In the rows, 128 means zero.
One turn moves every row onto another: examples first, then more rows asked:
nunas: [129 108 134 125 124 121 124 130 165 143 138  77]
visiv: [118  99 137 123 128 123 126 127 164  92 134  96]
Lazor: [142  95 139 146 136 124 114 109 166 147 151 114]
gote: [149  99 149 115 124 138 119 107 174 134 153 119]
gos: [148 130 139 150 115 125 125 118 142 130 143 125]
Mot: [141  92 136 124 113 140 123 116 148 110 126 133]
zepa: [146  97 135 127 146 126 135 137 151 127 163 116]
posis: [121 106 135 130 115 117 107 128 134 127 126 115]
Fabuz: [129 110 137 133 124 122 100 136 179 120 145 107]
rele: [132  92 122 160 129 122 121 114 152 135 135 110]
saza: [135 103 158 123 110 120 136 130 173 122 158  94]
tuluv: [159 110 156 134 119 132 119 117 141 127 117 114]
pezo: [116 110 124 146 135 122 154 129 160 117 136 104]
ninur: [127 121 132 120 127 141 134 146 152 102 143 113]
Redi: [138  89 135 147 136 147 136 120 175 108 129 104]
neb: [129  94 130 127 135 116  99 134 148 122 142 110]
Danev: [150  77 145 139 130 136 139 108 149 114 132 102]
Vikim: [130 105 125 142 124 121 150 132 130 122 142 114]
tanel: [139 104 169 121 124 138 147 140 156 127 132 102]
Guval: [132  97 143 126 124 128 121 113 143  90 151 109]
nopob: [132 113 132 134 133 132 141 113 153 123 157 141]
mor: [155 113 152 121 129 106 124 127 151 142 139 107]
Kuro: [126  98 150 139 134 114 132 103 142 141 121 104]
Bapir: [112 107 142 139 143 112 123 108 136 116 133 105]
kedep: [137 124 152 113 131 149 117 115 162 120 158 104]
fogef: [132 114 147 129 114 140 147 107 145 134 119  91]
fumud: [109 130 151 140 135 126 125 122 152 112 124 109]
Kof: [144 104 139 131 134 150 130 122 179 105 155 106]
tek: [150 105 140 126 125 142 135 119 170 151 147  94]
Vubog: [127 101 136 125 113 128 147 125 154 105 119  90]
mas: [145 121 155 133 122 111 118  98 155 119 152 107]
tetu: [126 109 139 123  96 127 132 108 144 123 123 116]
mar: [126 126 144 111 121 132 123 121 149 122 153 131]
dev: [134  96 141 109 133 115 146 128 144 133 129 124]
dut: [129 113 150 132 142 137 101 116 146 121 147 128]
buz: [133 111 160 139 156 135 128 122 172 133 126 106]
rebo: [128 116 152 125 133 149 123 128 145 124 115  89]
zumiv: [125 125 158 141 116 138 146 121 160 114 158 110]
bof: [123 124 148 139 140 142 126 103 166 124 149  88]
puf: [129 102 132 153 113 124 123 127 169 134 116 100]
veba: [132 104 134 125 150 137 132 150 166 115 141 113]
Sote: [139 107 149 143  98 149 137 137 158 119 136 111]
Bimoz: [136  87 140 121 121 114 133  97 167 119 148 114]
Dela: [131 122 125 144 117 151 113 134 158 130 142 102]
Tel: [137  96 147 142 159 139 115 117 148 126 133 117]
raf: [141 103 146 126 125 130 151 110 156 152 129 116]
bub: [138 102 134 136 136 130 161 123 171 130 141  95]
pid: [124 128 130 120 102 136 123 128 143 122 142 103]

neb goes to visiv
bof goes to nopob
buz goes to zepa
Where do these go?
kedep goes to mar
dut goes to ninur
tuluv goes to tanel

One turn moves every row onto another: examples first, then more rows asked:
kor: [ 95 139 139 114 142 137 123 149 131 129 136 112 125]
Nud: [112 144 117 128 144 116 127 137 142 134 123 126 147]
Bukas: [109 127 124 119 140 137 136 154 136 125 139 112 140]
busim: [110 108 117 126 128 126 142 124 136 144 131 146 106]
tam: [120 110 151 139 101 146 124 130 130 125 121 133 133]
momi: [117 141 128 135 113 139 147 143 132 112 146 115 132]
zizet: [140 102 135 113 126 137 121 127 124 135 132 128 135]
didu: [102 148 145 125 128 138 139 121 127 145 124 121  96]
vate: [139 137 136 113 136 135 105 110 142 143 128 122 129]
Mado: [ 95 134 123 136 136 113 119 138 140 132 121 141 136]
konun: [120 157 121 145 119 119 139 125 138 121 131 129 139]
dulab: [137 120 140 116 129 139 130 106 131 153 128 119 109]
Sasav: [ 99 133 122 130 143 121 121 141 151 135 126 140 139]
ris: [124 149 139 125 117 135 153 133 121 121 149 120 126]
kuv: [ 93 120 136 141 129 136 131 134 126 134 122 136  98]
Gugo: [120 144 135 113 115 136 150 132 127 124 154 115 122]
Luz: [116 149 146 139 102 140 109 119 152 132 123 125 125]
bibaf: [138 105 132 113 126 129 120 134 119 138 133 124 136]
Vib: [110 110 146 146 116 143 119 117 139 142 114 133 109]
sufu: [120 135 126 111 128 127 150 112 137 153 132 130 104]
vos: [103 134 137 120 145 142 127 152 131 122 145 115 124]
nago: [119 146 152 137 111 143 108 114 148 133 118 128 126]
Gemo: [119 146 124 135 115 112 148 122 141 132 131 146 141]
besan: [118 111 149 136  95 142 127 138 130 129 122 128 135]
bamor: [129  98 135 130 116 136 135 113 133 147 123 134 115]
nerof: [121 138 118 134 109 112 146 120 136 127 139 145 133]
migo: [119 131 150 132 129 145 114 109 137 148 119 117 103]
Kevub: [137 141 129 117 134 128 101 114 140 142 133 121 127]

migo goes to Vib
Mado goes to nerof
Gemo goes to ris
Where do these go?
besan goes to bibaf
tam goes to zizet
momi goes to Bukas
busim goes to sufu

One turn moves every row onto another: examples first, then more rows asked:
sofog: [108 133 131 126 126 144 142 124 152 111 131 150 118 130 144 141 134 125
 159 120 129 115 116 150]
nid: [114 166 126 146 121 123 136 131 141 137 140 122 112 121 130 146 126 133
 137 110 105 107 126 139]
tadi: [130 111 108 112 114 130 147 133 136 131 121 124 117 102 108 142 111 138
 144 139 158 117 133 143]
Zat: [138 126 111 122 108 109 145 149 141 137  99 112 120 112 119 123 114 128
 131 145 150 128 112 130]
lezi: [148 146 121 141 111 106 124 133 148 118 128 114 129 102 116 132 131 141
 127 131 121  99 114 153]
som: [121 116 104 119 123 120 145 131 145 131 103 132 111 107 102 126 114 129
 120 148 153 125 126 128]
Las: [131 126 118 123 133 112 136 101 156 123 122 133 100 114 116 162 136 113
 140 117 108 128 116 126]
Zun: [106 165 117 136 134 122 128 132 154 145 133 129 108 115 125 136 120 132
 151 119 128 103 119 156]
Pupe: [110 173 118 135 127 131 121 131 130 139 121 118 114 130 125 139 125 134
 121 132 116 100 105 150]
dusa: [119 122 116 118 125 135 168  95 138 128 118 129 119 125 128 122 129 125
 147 118 148 125 129 137]
fezak: [146 129 116 105 114 129 145 133 142 141 127 120 129 102 118 137 105 131
 121 128 136 125 132 110]
Duk: [133 117 110 127 105 117 128 131 140 122 119 123 125  92 105 134 106 132
 125 134 145 128 130 126]
sem: [ 96 154 128 126 125 146 130 129 133 115 118 145 120 142 139 146 128 116
 128 127 124 122 107 140]
purev: [100 139 134 125 134 141 151 139 140 118 120 144 104 149 131 152 132 132
 143 128 119 114 121 138]
ribuv: [143 121 119 118 132 106 132 105 143 125 117 116 101 115 101 166 132 129
 141 127 113 122 116 132]
zuf: [113 130 117 119 117 146 151 102 129 115 108 137 127 131 134 126 133 112
 116 132 140 132 114 129]
nopop: [111 138 136 126 116 135 157 144 138 128 111 131 116 147 147 141 134 119
 151 128 127 134 113 129]
girof: [160 141 136 111 120 121 123 139 142 125 126 111 136 116 117 138 121 150
 131 136 120 102 112 136]
bur: [108 133 143 130 120 138 140 124 132 102 126 137 120 144 134 149 123 132
 148 108 120 124 121 131]
foro: [116 146 128 118 118 138 126 131 144 119 119 139 106 148 150 158 128 147
 136 119 118 120 125 153]
Reto: [125 172 137 122 134 123 122 128 144 153 129 116 127 125 122 134 122 136
 137 119 111 116 119 128]
Mafi: [131 130 123 125 136 107 120 108 158 118 119 132 100 116 112 162 132 119
 144 120 108 123 108 133]
Mufun: [137 142 121 137 107 118 129 155 150 143 114 110 119 107 133 127 135 137
 136 151 120 111 104 143]
fidur: [119 123 130 124 116 123 149  97 128 121 109 124 132 126 113 127 128 123
 137 120 143 145 132 124]
pupid: [129 165 106 128 117 119 127 129 150 150 124 121 103 121 140 146 126 148
 119 123 117 109 131 156]
velus: [152 133 108 118 107 114 120 123 153 125 109 123 120 109 131 134 133 149
 114 143 135 115 124 161]
Leg: [118 144 143 112 128 140 123 136 151 117 127 146 129 132 138 141 113 124
 142 115 120 128 114 118]
Pusu: [107 116 129 120 130 138 153 103 134 122 100 133 117 139 119 122 139 131
 136 139 138 132 123 127]
tuvo: [141 133 135 108 124 129 150 104 147 123 117 132 143 126 131 119 132 119
 129 120 131 135 121 118]
Nefa: [131 129 119 123 134 108 116 111 149 130 120 120  97 111 102 165 127 128
 143 126 108 123 114 131]
nus: [115 135 123 113 120 131 138  96 137 130 101 133 116 146 139 134 135 137
 130 120 136 144 133 142]
Tego: [118 159 124 140 121 122 143 147 148 139 117 116 104 135 149 127 124 133
 142 122 113 107 101 135]
Vimoz: [116 161 115 140 134 124 145 134 150 142 126 123  99 125 128 134 134 140
 127 130 108  91 115 145]
gitel: [125 119 104 108 108 126 128 121 145 130 103 136 113 115 127 141 111 137
 119 134 152 143 138 136]
solob: [140 143 111 125 110 129 126 137 126 128 118 110 125 110 114 141 128 142
 112 153 129  98 109 153]
duf: [139 114 116 117 128 115 140 105 148 118 121 126  97 114 112 167 128 122
 139 121 112 123 117 124]
gep: [140 131 113 131 119 118 132 143 155 126 116 126 117 101 113 130 139 141
 121 158 126  97 113 152]
pebuf: [132 126  99 114 108 133 150 125 125 126 112 123 123 109 115 137 115 123
 105 144 150 120 122 131]
reka: [138 135 119 128 122 119 123 124 144 132 121 111 122 104 111 126 131 152
 147 143 136  97 113 164]
dafam: [122 113 125 121 110 135 153 121 133 132  97 117 118 130 136 117 126 129
 142 137 140 140 113 116]

Mufun goes to Tego
dusa goes to tadi
Where do these go?
som goes to gep
nid goes to bur
girof goes to Reto
Pupe goes to sem
velus goes to pupid
duf goes to ribuv

